Each row has a name. Each question is about the rows just above it.

[-24 -57   2 -52 -83  52  -5 -25 -12] = revum
[-53 -62   0  52  53  29 -52 -72  15] = gup
[ -2 -49  50  39 -64 -16  -5 -25  47] = vak
Where do [-53 -62   0  52  53  29 -52 -72  15] appear?
gup
Where do [ -2 -49  50  39 -64 -16  -5 -25  47] appear?
vak

[ -5  35  -6 -39 -50  37  32  30] : Timop
[ -5  31  -6 -36  42  37 -48  23] : pudo
[-38 -39  -6  36 -50 -19 -57  30] : Zat
[ -5  35  -6  31  -5  37 -48  -6] : fifam
The one value in Zat and pudo:
[-6]
The one value in fifam and Zat:
[-6]
Shared by pudo and Zat:
[-6]
Whose row is [-38 -39  -6  36 -50 -19 -57  30]?
Zat
The one value in Zat and fifam:
[-6]

[ 60  55  69  80 -47 -38 -44  64  40  69  54 -38  57  59  44  54  42 -29
  57  68 -38 -49] = gid
[-41 -45 -24 -27  50  39  42  -6   0 -22 -44 -30 -46 -40 -29 -43  -2  28
 -45 -21  38 -46] = leti
[-41 -45 -24 -27  42  39  42  -6   0 -22 -44  37 -46 -40 -29 -43  -2  28
 -45 -21  38 -46] = badiv
[-41  55 -24 -27 -47  39  42  -6   0 -22 -44  37 -46 -40   4 -43  -2  28
 -45 -21  38 -46] = Tukiz
[ 48  35  63  79 -31 -26 -29  79  42  63  38 -27  38  46  61  40  43 -23
  37  64 -25  37] = tugi
Whose row is [ 60  55  69  80 -47 -38 -44  64  40  69  54 -38  57  59  44  54  42 -29
  57  68 -38 -49]?
gid
Where do [-41  55 -24 -27 -47  39  42  -6   0 -22 -44  37 -46 -40   4 -43  -2  28
 -45 -21  38 -46] appear?
Tukiz

[ 39   3  -5 -17  -6 -10   0] : bof
[-22  13  -4   8  13 -18 -63] : mab
[  0 -23 -50  -8  26   8 -58] : lili
[ 10 -13  26   6  13 -15 -59] : gase
[-14 -15  15  -4  -2 -20  -7] : mirum
[ -3   4  27  -5   3 -11  26] : Savur
[ 13  -7   5   8 -12  -5 -58] : visag
[ -1  -7 -47  16 -18  32  20] : Pado
[-10   0 -29 -14 -12  -1  14] : Duz
[ 21 -10  -6   1 -28  10 -29] : nuto
[  9  -7 -66   0  13  23   2] : mopu
Which value is in both mopu and Pado?
[-7]
The one value in mopu and mirum:
[-7]
Which value is in both lili and mab?
[8]
Which value is in both Pado and mirum?
[-7]
Which value is in both visag and gase?
[13]
Shared by mopu and Duz:
[0]

[-49  69 -26 -37 -32  19  68] : mav
[-13 -14  35  46  39  -5  77] : Gis
[-28 -14  39  18 -13  26  51] : Luzig
[ 45  38  31  29 -62  21  27] : Rivul
[ 14  40 -22 -48 -22  17 -46] : kir
[  2  26 -18 -26  62  35 -39] : vobe
[ 40 -36  27  25 -12 -38  69] : Tafas
[-37  26 -24 -22  81   4  -7] : risi
Shared by vobe and risi:
[26]
Which value is in both Tafas and Rivul?
[27]
Shared by kir and risi:
[-22]
Shared by vobe and Luzig:
[26]
The one value in kir and Tafas:
[40]
The one value in Tafas and mav:
[69]
Which value is in both vobe and Gis?
[35]

